In the data rows, 128 means zero.
In each game, the first row plays the second. By how much does the first row win? 20 means about a draw, 40 a big win and 0 a big loss. Wins can go round in a circle. Each row has two weighted sums of its numbers, A and B, taken from their middle values. A row wins by its A times the other's B, less its B times the other's A.
[147 102  75 112 153  93 100 100 132 107 146 220 174 103 132 111 163]
[105 111  78 210  87 135 115 172 120 121 108 106 145 151 148 158 142] >> 20
[ 63  93  96 136 117 160 105 106  74 151 121 126 121 159 112 107 112]
[110 152 104 145 144 138 123 127 130 121 133 110 136 169 120 127 155] >> 20
[146 150 163  93 111 141  89  90 162 154 169 162 127  98 147 128 157]
[113 145 130 138 152 130 104 125 156 128 143 137 118 146 124 129 105] >> 17
[128  87 117 103 140 100  92  98 144 104 130 136 140 114 121 132 131]
[135 125 164 108 107 120 107  99 151 137 151 118 109  89 149 122 138] >> 19
[120 173 127 149  96 184 135 127 157 131 144  57  74 153 157 177 123]
[116 183 108 114 117 194 151 150 137 126 128  73 122 149 152 146 148] >> 24
[150  74 185 120 184  95 171 127  67 160  91 100 124  99 119 104 115]
[121 153 117 174  68 147 136 149 142 110 100  88 178 153 109 137 105] >> 30
[170 153 132 131 131 110 149 154 141  95 118 122 145 100 151 145 158]
[ 98 106 112 175  89 149 135 141 112 130 115 107 148 144 127 143  93] >> 18
[150 141 156  98 101 143 144 143 133  87 137  79 137 145 117 153  75]
[128 158 102 102 171 100  75 145 141  87 139 159 174 143 105 136 133] >> 25
[ 87 132 116 188  65 173  97 152 141 135 115 114 133 109 141 149 116]
[115  98 131 167  82 117 176 166 122 130 124 103  84 134 134 181  74] >> 24
[166 172 146 114 139 110 151 139 152 107 139 131 142 116 133 144 129]
[ 96 141  83 177  79 159 117 125 201 129 136  90 125 160 157 158 120] >> 18
[161 111 163 128 166  77 194 124  89 121 116 122 147 121 158 109 118]
[140  83 118 109 135 111 114 123 154 138 118 132  99  96 143 104 110] >> 14
[ 93  90 141 141  99 158 102 131 117 140 117 106 139 135 121 146 109]
[132 121  73 177 120 100 149 146 144 107 122 129 141 121 132 157 127] >> 21
[140 156 120 116 152  82 172 147  66 152 111 146 148  93 146 108 160]
[147 106 154 110 146  73  97  96 120 156 130 176 142 107 142 126 114] >> 23
[108  74 142 112  95 135 116 107 130 155 132 131 100 120 124 136  79]
[ 87  95  77 175  96 136 107 155  83 133 100 121 144 165 115 141 137] >> 21
[169 175 134 137 149 127 173 150 145  70 134  94 137 148 109 172 124]
[ 94 129 138  89 107 141 121  91 159 150 116  81  95 161 110 161 114] >> 28
[114 128 129 161 102 140 151 142 137 165 119 115 101 136 129 160 117]
[134  79 148  83 155  99 164  88  94 157 103 154 108  86 159 106 159] >> 25
[154  83 118 125 160  72 204 132  69 118 118 152 153  93 157  95 170]
[140 148 115 127 155 106 117 150 130  80 116 130 137 145 141 138 161] >> 19
[145 160 141 119 169 115 158 157 145  56 137 151 125 160 123 149 139]
[148 154 117 124 116 192 159 150 137 154 128  90  87 137 149 148 112] >> 18
[128 139  88 128 144 125  98 115 123 101 120 169 184 110 125 110 153]
[136 148 134  64 139 133  86  84 177 108 151 143  74 103 135 144 136] >> 20
[120 173  87  98 178 128 121 130 152 122 144 152 142 162 102 139 159]
[155 146 128  95 126 123  79  86 194 161 152 171  86 103 144 155  81] >> 31
[105  94 130  84 132 129 166  87 126 149 138  86  89 177 103 160  87]
[175 141 191  80 126 127 139  95 125 151 118 117  91  98 147  93 117] >> 20
[108 113  95 171 112 115 135 164 112 137 121 156 139 124 145 138 170]
[117  95 124 135 141  90 121  93 121 135 141 171 119 104 135  93 156] >> 19
[123 140 154 160 103 128 103 136 144 100 131 120 153 144 115 132 137]
[117 172 198  90 152 116 188 114  79 169 114  70 125 147  95  93  94] >> 20
[174 132 128  59 131 142  89  99 156 141 136 147  94  83 144 133 125]
[125  96 136 126  99 154 141  97 154 139 134 126 102 138  99 156  76] >> 13
[135 161  87 151 146 119 103 134 141 104 127 161 162 144 129 143 163]
[168 158 128 128 151 106 122 141 126  64 108 124 152 132 156 164 149] >> 19
[178 137 174 107 134 118  89 147 143 126 144 146 108  93 146 132  95]
[105 179 120 133 110 139 113 140 164  60 129 112 128 139 103 139 113] >> 12
[155 128 118 109 116 149 128  77 159 178 141 154 101  97 175 152 174]
[174 121 167 114 170  78 163 128  94 126 116 161 142  90 167 111 132] >> 14
[159 121 116 105 134 120  86 118 163 139 142 205  83 109 159 111 162]
[159 136 119 137 158 101  92 125 128 108 121 203 128  90 104 120 153] >> 22
[130  67 148 126 137  95 175 115  58 127 101 135 109 126 138  86 137]
[140 156 100 109 111 113  93 104 179 169 153 144  93  87 145 135 106] >> 10
[131  81 143 113 139 106 144 106  91 134 111 153 104  89 168  99 160]
[114 156 154  96  96 176 106 109 150 150 139  86  98 167  92 159  62] >> 15
[ 79 101 129 106 128 138 112  97  96 163 129 127  95 178  97 124 114]
[152 107  87 178 119 117 160 178 161 112 131 150 138 116 159 146 163] >> 15
[133 183 194  54 147 129 110  79 148 145 139 110 131  73 113 102 130]
[130  74  67 125 147  97  85 110 110 102 141 187 136 126 129 120 152] >> 25
[108 172 105 142 135 175  68 135 133 141 134 137 145 131  84  80  88]
[ 62 108 128 105 193 132 172 122  46 131 106  93 157 160  74  65 179] >> 16
[147 181 139 141 127 156 147 145 140 136 123 123 129 136 117 147 129]
[ 66 133 145 106  90 169 104 102 138 175 132 107 102 165  99 152 119] >> 37
[115 155 155 110 100 180 111 139 157 149 143  96  95 157 132 157 138]
[137 166  89 136 106 173 124 145 133 146 106  85  93 154 147 149 151] >> 22
[125 122 224  91 166 136 161 131  69 132 112 102 148 128  98  50  94]
[ 87 154 182  73 177 122 143 107  73  71 124 117 167 154  82  43 124] >> 9
[155 154 133 132 110 112  81 140 144  92 131 138 150 124 118 144 105]
[144 183 164 124 144 139 143 148 157  83 134 135 146 124 124 134 118] >> 20
[111 103 100 129 107 141  98 110 161 159 107 160 111 145 124 113 101]
[120 124 127  83 114 157 153 125 146 162 133 101  70 170 120 167 121] >> 17
[122 140 124 120 135 126 149 121 135 162 126 101 114 165 143 148 104]
[112 105  85 131 135 159 115 145 143 118 143 122 141 150 124 142 134] >> 25
[101  91 107 137 104 103 196 162 133 158 110 102  91 127 158 158 124]
[177 133 154 128 166  55 145 151 133  68 122 115 160 154 109 167  71] >> 32
[130 136 132 160 114 154 104 125 113  81 135 151 158 130 124  88 121]
[ 73 119 119 136 127 151  85 143  95 140 138 150 130 129 115  92 123] >> 23
[ 71 142 130 150 150 163 118 127  63  98  97 100 144 182  80  62 139]
[120 110 112 128 147  97 104 106 104 107 131 153 154 110 157 105 140] >> 12
[167  80 162 133 175  58 180 137  71 104 124 142 172  92 134  88 168]
[118 174  77 200 150 149 131 156 147  70 137 165 143 141 120 146 208] >> 32
[125 126 113 154 101 113  50 144 130 136 129 135 142 141  96 140  97]
[152  95 110 140 107 113  71 118 148 114 140 159 195 121 110 121 121] >> 25
[124 159 111 113 175 143 130 152 131 122 131 173 127 138 130 127 199]
[103 117 100 145 106 147 144 124 118 175 117  83 100 144 136 101 110] >> 16
[108  82 178  55 171 109 141  67  62 167 116 112 105 152  98  75 138]
[201 185 176 117 111 140 112 115 159 121 163 127  93  58 173 128 121] >> 21
[111 141 135 104  92 140 105 109 152 122 143  99 105 176  95 172  97]
[174  99 136 106 157  78 149 114 101 152 105 175 120  94 185  95 133] >> 23
[119  54 125 159  69 110 174 133 139 184 107  82  80 110 180 170  59]
[161 132 185 141 109 115 146 136 131 121 134 118 111  99 146 130 109] >> 25
[159 120 122 190 134 113 143 166 104  90 157 148 174 108 144 159 150]
[140 104 105 123 149  76 125 123 126 157 145 172 107 101 158 132 138] >> 20
[ 91 167 150  63 130 174  90  98 140  93 146  82 129 203  81 150 142]
[114 105 106  88 103 114 113  97 149 171 148 145  95 123 111 150 132] >> 16
[114 174 137 142 103 188 121 120 148 155 145 111  82 148 140 146 127]
[138 131 121 116 142 130 126 125 146 137 139 121 119 118 134 131 138] >> 21
[154 163 178 125 133 117 119 152 163  69 142 119 182 153 103 156 105]
[ 92 119 142  77 142 133 147 106 142 144 134  87  94 179  96 168  97] >> 23
[112  91 104 149 101 135  73  98 111 140 143 148 147  95 128  85  96]
[162 139 109 169 131  81 156 130 114 118 121 151 140 104 178 148 150] >> 22
[106 185 171  71 161 166 125 115  93 147 137 114 142 130  85  33 164]
[187 154 180  67 123 132 101 108 140 128 131 129  93  65 146 107  98] >> 20
[165 124 109 148 117 128 112 120 169 118 127 147  79  90 176 152 103]
[126 167  76 128 126 170 129 137 163 131 125  96 100 114 166 157 154] >> 19
[193 189 141  63 142 112  99  87 137 116 152 173 114  46 171 121 158]
[139 184 123 161 131 172 169 151 130  89 124 113  96  95 192 141 198] >> 28
[129 130 133 150 117 150 137 143 141 115 135 101 122 138 132 149 164]
[191 171 160 133 125 100 134 135 174  77 143 129 143 119 106 153  63] >> 22
[ 85  91 126 113 103 149  98 106 132 174 116 131 113 176  74 143 127]
[117 110 101 151 138  79 158 149  94 127 130 153 133 121 143 125 181] >> 8
[132 150  97 118 165 114 133 132 123  80 146 138 152 129 129 131 177]
[159  73  95 188  90  79 141 132 115 151 120 121 147  82 161 194 119] >> 20
[179 134 150 108 157  64  95 135 133  96 176 164 146 112  82 147  99]
[105 147 136 134 163 159 161 125  68  89 100  78 145 185  61  92 164] >> 16
[128 164 105 147 109 147 116 180 144  83 157 133 142 121 102 117 106]
[104 139  90 125 112 181 150 145 163 123 123  99 110 179 134 173 130] >> 10
[114 118 128 152 116 157 104 128 116 154 126 117 120 146 133 104 145]
[ 99 120 110 128 103 165  92 128  76 127 139 121 170 128 138  92 119] >> 25
[141 118 216  40 178 124 155  75  86 181 113 103 108 147  95  60 112]
[138 140 109 154 152  72 131 130 134 109 135 198 168  68 155 114 144] >> 19
[ 89 171 100 127 133 164 142 142 162  95 139  93  97 156 119 146 169]
[118 108 136 126 118 142  88 131 130  85 134 153 156 126  91 132 135] >> 29
[103 135 101  81 147 118 142 124 111 133 145 108 117 145 106 142 146]
[ 88 110 135 102 120 140 151 108 105 125 134 100 111 201  77 139 110] >> 22
[120 135 145 122 139 130 140 111 116 147 118  89 112 148 146 118 150]
[165 163 132 100 129 140 119 126 178 109 143 141 137 118 138 150 148] >> 18
[182 192 143 145 139 130 126 154 124  73 133 144 156  88 124 128 143]
[130 107 163 127 162  79 208 127 100 175 101 148 105 115 167 102 160] >> 23
[102 132 146 120 116 163 125  99 132 163 124  62 114 182  89 163  77]
[ 98 109 122 190  81 138 143 142 117 156 127  79 156 143 113 147  72] >> 26
[100 135 142 102 183 119 197 108  96  63 118 123 180 189  91  75 164]
[100 152 181 117 178 133 131 114  80 133 123 125 161 145  91  40 147] >> 25
[154 146 112 163 140 174 178 126  91 161 125 109  78  93 175 127 191]
[ 49 152 155  88 189 182 135 103  67 109 126 126 132 181  45  33 192] >> 16
[168  78 104 158  94 126 167 134 164 152 104  95 105 127 161 170 109]
[113 112 108 140 106 172  48 114 116 125 138 148 185 135  85  81 106] >> 18
[189 127 147  43 162 123  87 106 170 138 165 143  84  67 118  97 110]
[103 126 150 151 119 167 109 122 120 129 149 121 154 116 119  90 133] >> 20
[107  88 117 190  78 129 120 128 136 146 117 145 140 110 170 139  99]
[155 117 121  95 159  95 116 113 156 129 130 193 116 114 151 120 132] >> 19
[177 167 133 149 157 112 143 140 134 107 124 125 158 129 143 138 152]
[153 142 148  80 137 120  75  89 158 140 152 150 101 139 115 114 138] >> 24
[139  97 138 141 125  77 175 132  80 115 104 126 126  96 164 148  78]
[175 190 119 127 154 147 138 165 107  94 146 133 119  98 199 138 183] >> 26
[109 113 137  99 119 158 137 111 186 132 124 106  59 173  84 189 102]
[129 127  96 150  78 137  71 131 179 117 113 157 150 109 104 126  55] >> 33
[111 132  91 165  91 169 117 151 154 163 126 123 122 123 134 157 127]
[ 72 151 160 115 170 143 185 115  62 112 132 120 169 182  74  74 171] >> 14
[161 159 142 110 147  87 148 171 171  92 140 114 146 152 103 159 123]
[136 174  98 153 165 114 142 152 138  85 124 147 151 170 109 156 168] >> 27
[127 155 125 128 130 166 181 143 138 127 128  97  89 154 158 152 172]
[114  77 124 180  71 105 133 132 118 166  99 102 118 114 153 119  99] >> 10
[112 117 122 166 166  85 179 153  78 115 106 145 171 106 156 128 188]
[ 97 111  98 178  52 176 110 141 116 168 105  90 127 160 131 115 109] >> 12
[156 140 160 144 122 114 104 120 146  58 160 125 115 112 108 147  61]
[ 83 122  70 162 101 167 111 152 134 137 129 131 129 127 157 128  96] >> 2
[144 116 160 137 143 106 142 138 104 160 132 126 112  71 159 105 122]
[ 94 123 121 170  99 151  72 131  94 147 129 165 161 124 130  60 132] >> 18
[111 159 116 134  94 202 136 107 162 104 129  82  81 173 129 151 160]
[110 128 133 162 114 158  92 129  98 127 136 122 151 126 130  86 111] >> 23
[128 128 111 148 118 111 160 136 154 100 132 126 161 126 156 121 123]
[113  94 115 108 160  98 141 125  78 157 124 122 104 109 152 103 119] >> 26
[176 137 146  96 128 126 152 116 162 154 156 173 100  80 167 123 145]
[ 89 130 161 100 137 137 134  96 120 136 134 112 114 176  91 166 137] >> 21
[118 133 106 147 132 126 156 142 135 153 113 108 131 166 125 149 142]
[157 150 119 167 119 122 143 176 174  23 140 127 194 134 112 201 144] >> 13
[110 156 184  97 106 143 147 133 104 147 146  89 104 138  91 145  93]
[146 146  97 152 127 122 118 154 155 102 123 129 140  97 130 154 140] >> 19
[192 167 132 156 153 100 146 133 156 101 114 153 134  53 156 137 130]
[176 134 123  98 152 128 121  96 164 171 149 160  38  67 191 111 126] >> 23
[154 117 128 152 117 110 137 171 168  79 143 106 139 117 119 162 116]
[133 142 165 110 146 100 117 139 130 104 132 122 145 122 136 126 125] >> 15
[190  92 132 150 181  91 207 145  85 125 113 110 144 104 163 110 125]
[106 115 116 157  86 154  86 130 120 156 120 161 154  97 143  97 108] >> 14
[196 157 171  68 133 128 117 100 166 104 141 130 114  80 159 133 126]
[ 76 119 162 134 167 124 163 129  84 108 110 104 145 158 111  68 162] >> 27
[ 99 132 115 130 120 151 112 109 128 156 141 113 126 114 132 132 152]
[ 95 146 137  86 172 150 127  98  84 164 124  95 130 129  86  32 132] >> 23
[134  99  84 148 142  93 106 126 120 105 118 161 150 108 144 129  93]
[184 133 150 187 111 116 142 178 140 116 124 107 155 115 132 165  67] >> 26
[148 154 123 123 148 167 194 149 126 154 135  91 100 127 167 134 143]
[124  78 122 170 106 125 168 177  98  89 114 138 113 147 162 162 135] >> 26
[163 116 135 152 111 113 147 143 141 127 129 134 107 103 124 146 111]
[ 78  88 137 189  88 146  81 147 102 147 126 152 167 130 114 110 101] >> 21
[171 144 107 138 135 134 129 136 185 116 147 129 129 111 149 148 114]
[ 86  91 111 149 104 163  32 104 121 179  98 153 162 129 135  85 147] >> 14
[114 147 102 135 164 116 113 128 153  96 129 181 163 135 124 117 127]
[186 159 154  77 128 131 106  94 187 149 149 139 100  78 156 117  77] >> 19
[123  65 137 131 139  95 165 127  61 148 109 161 150  82 146  86 135]
[136 118 117 159 143 127 151 146  98 133 128 149 145 113 136 123 142] >> 26
[ 90  80 104 147  72 139  59  95 124 144 117 165 188 108 140  79  92]
[156  95 128  91 188  75 113  84  88 156 111 168 135 106 148  52 159] >> 13
[104 123 140 162  79 161 100 139 106 118 120 118 213 133  97  92  71]
[ 84 155 149  98 132 184 179 123 143 133 131  85  84 199 123 161 149] >> 21
[108 103 118 124 133 112  73 100 149 116 141 191 118 112 128 117 134]
[ 92  73  94 139 121  94 125 131 152 128 130 156 105 119 174 183 150] >> 21
[120  48 130 109 165  79 157  90  80 185 105 167 132 114 179  77 175]
[ 73 100 127 162 116 172  66 110  99 150 134 154 145 119 106  92 100] >> 14
[132 182 108 126 144 139 144 127 127 106 134 132 161 125 171 152 198]
[ 85 131 128 153  81 151  94 118 111 195 127 134  94 123  94  94  99] >> 13
[142 113  96 108 151  83  69  97 123 164 137 190 143 110 141  90 136]
[ 97 147 184  93 176 133 170 123  93 118 105  81 116 170  64  82 131] >> 13
[ 96 136 112 179  99 131 115 147 143 122 121 139 138 127 135 137 131]
[116 149 111 117 140 127  99 108 174 143 137 147 113 143 138 163 144] >> 17
[154 185 133 115 128 157 139 156 139 122 137 132 137 112 170 143 182]
[124 122 111  79 140 148 145 114 112 106 133 114  82 176  84 162 129] >> 25
[109 189 111 124 118 171 146 176 139 127 121  82 109 185 129 159 201]
[ 58 136 126  87 157 172 137 102  57  99 129 109 133 162  78  63 216] >> 19
[148 112  97 148 160 103 161 145 130  87 116 132 149 135 111 136 148]
[ 79 164 150 108 156 181 141 104  48 121 113 128 145 159  80  38 118] >> 19
[146 163 138 163 107 122 165 176 121  95 130 115 142 125  90 141 102]
[117  89 138 111 105 136 104  99 170 180 127 140 101 138 133 137 125] >> 36
[144 158 158 102 124 123 102 155 151 112 142 128 147 141 112 152 121]
[138 104 106 145 147  83 123 131 112 101 141 185 149  93 141 115 118] >> 15
[125 106 177 137 162  40 160 132  64 177 101 112 139 103 168  70 114]
[143 109 111  94 131 137  94 122 152 136 125 145 112 130 139 151 134] >> 16
[100 117 122  94 128 140 115 107 150 124 147 103 109 199  67 162  89]
[ 90 151 136  93 111 181 106 107 166 155 142  75 128 209  82 161 133] >> 28
[133 197 145 114 120 191 158 123 126 129 140  64 119 155 121 166 141]
[151 123 161  94 118 147  99  86 169 128 145 152 100 103 121 119  83] >> 22
[170 168 113 140 145 129 127 133 148  66 152 128 134 104  93 139 135]
[162 176 153 102 148 121 165 141 132  90 164 111 103 149 126 152 135] >> 9
[121  87  98 170  97 101 169 155 114 172 102  94 116 126 154 176 103]
[137 136 102 100 160  99 130 131 143 136 138 176 123  93 143 144 144] >> 19
[127 118 107  86 122 161 127 117 141 178 158 120  79 162  98 166 114]
[ 97 131  92 177 114 132 142 138 132 149 115 112 126 118 115 166 116] >> 25
[155 105 137 127 118 105 118 131 160 112 134 135 136 123 115 179  51]
[179 132 150 128 137 101 111 123 188  81 141 140 150 119 128 161 112] >> 21
[150 123 154  95 118 116  94 122 143 152 148 135  89  95 152 101 143]
[135 160 137 113 114 125  98 109 176 125 161 145 120 112 133 141 130] >> 16
[115 131  93 171 112 121 145 141 164  94 111 127 142 106 158 160 147]
[158  96 128 151 205  54 212 122  67 118 118 166 115  88 173  85 174] >> 35
[126 128 105 137 117 148 107 112 101 116 130 148 137 119 110  77 122]
[104 115  90 167 107 118  75 125 137 111 111 165 117 114 146 149 195] >> 19
[162 132 124 140 124 101  92 119 117 121 124 153 109 106 114 135 121]
[191 199 155 120 144  81 113 131 182 103 145 125 160 140 114 145  65] >> 27
[113  74 139 135 143  93 166 120  59 160  86 158 124  91 136  73 171]
[147 118  99 109 148 109 109 124 137  90 146 160 150 115 125  94 108] >> 16
[ 93 138 104 160  83 161 122 143 144 134 142  88 133 142 103 139  83]
[ 99 124 110 112  92 157  97  89 158 185 128 132  90 145  96 135  69] >> 9
[146 127  94  81 132 125  77  94 153 146 144 164  89 105 146 127 148]
[ 72 124 125 142  98 175 107 132 119 167 123 117 152 130 112  89 105] >> 22
[100 116  91 163  87 137  95 146 122 118 141 108 123 122 140 138  93]
[150 109 198 112 109 129 112 104 150 147 143  74 109 123  89 146  44] >> 12
[121 144 107 139 143 143 151 135 116 133 120 165 114 128 139 164 155]
[149 166  95 169 137 121 149 167 120  97 128 136 144  90 161 130 134] >> 2
[127 101  54 205 100 110  98 155 113 119 120 156 159  79 166 114 155]
[107  96 108 165 100 147  30 139 150 163 129 158 165 100 119  92 120] >> 8
[128 166 123 102 116 143 167  95 172 149 143  96  94 204 103 161  62]
[122  97 108 138 143 116 176 157 105  92 103 120 123 123 160 131 157] >> 31
[ 96 110  95 158  73 174 113 149 141 138 103 101 134 155 138 157 117]
[130 140 133 139  95 120  95 147 138 122 111 129 134 118 118 123 122] >> 18
[111 130 183 140 132 138 157 176  90 103 102  81 152 171  88 111 117]
[130 195 223  31 204 149 129 108  54  89 122 126 153 127  57  21 153] >> 27
[194 156 139  99 146 121  94 122 145  97 143 179  99  79 168 110  99]
[ 95 171 144 142 161 158 183 155  84  41 134  98 184 171  67  99 112] >> 29
[ 80 114  91 139 128 110 143 151 114 108 100 131 139 163 128 158 160]
[149 162  98 115 149 175 163 124 140 115 117 103 121 119 172 132 196] >> 15
[112 136 128 135  84 133  76 115 114 174 132 143 122 145 128 107  79]
[164 186  87 185 122 115 105 169 133  59 130 149 158 138 138 148 131] >> 25
[130 151 100 134 156 119 124 149 145 108 125 148 150 142 143 154 162]
[180 131 106  85 134 108  98 142 198 121 138 167  76  82 152 157 159] >> 20
[ 78 109 106 139  89 180  67 128 137 135 122 153 137 142 121 111  87]
[181 130 127 170 129 128 134 140 152 125 122 108 149  98 123 137  89] >> 16
[ 86  80  80 181  81 144 130 141 137 142 112 100 137 155 146 144 130]
[125  97  76 158  98 128 128 135 141 132 123 147 135 126 140 151 142] >> 20
[ 99 165 155 108 155 152 115 138 130  93 124 114 119 162 103 136 150]
[130 120  87 125 137  93 131 132 163 137 146 172 140 140 151 118 152] >> 14
[107 155 143  92 116 166 142 136 133 148 133 113  73 157 109 151 103]
[144  96  95 125 114  54 115 122 131 123 125 119 141 117 162 167 128] >> 18
[123  82  95 181  67 135 103 134 142 166 123 154 136 129 130 143  94]
[153 142 121 137 151 129 146 125 157  90 130 119 138 140 110 147 150] >> 15
[193 164 129 120 110 104 104 130 167  73 143 132 139 125 111 140  70]
[123 157 193  71 176 150 138  94  58 196 130 103 136 123 117  40 113] >> 18
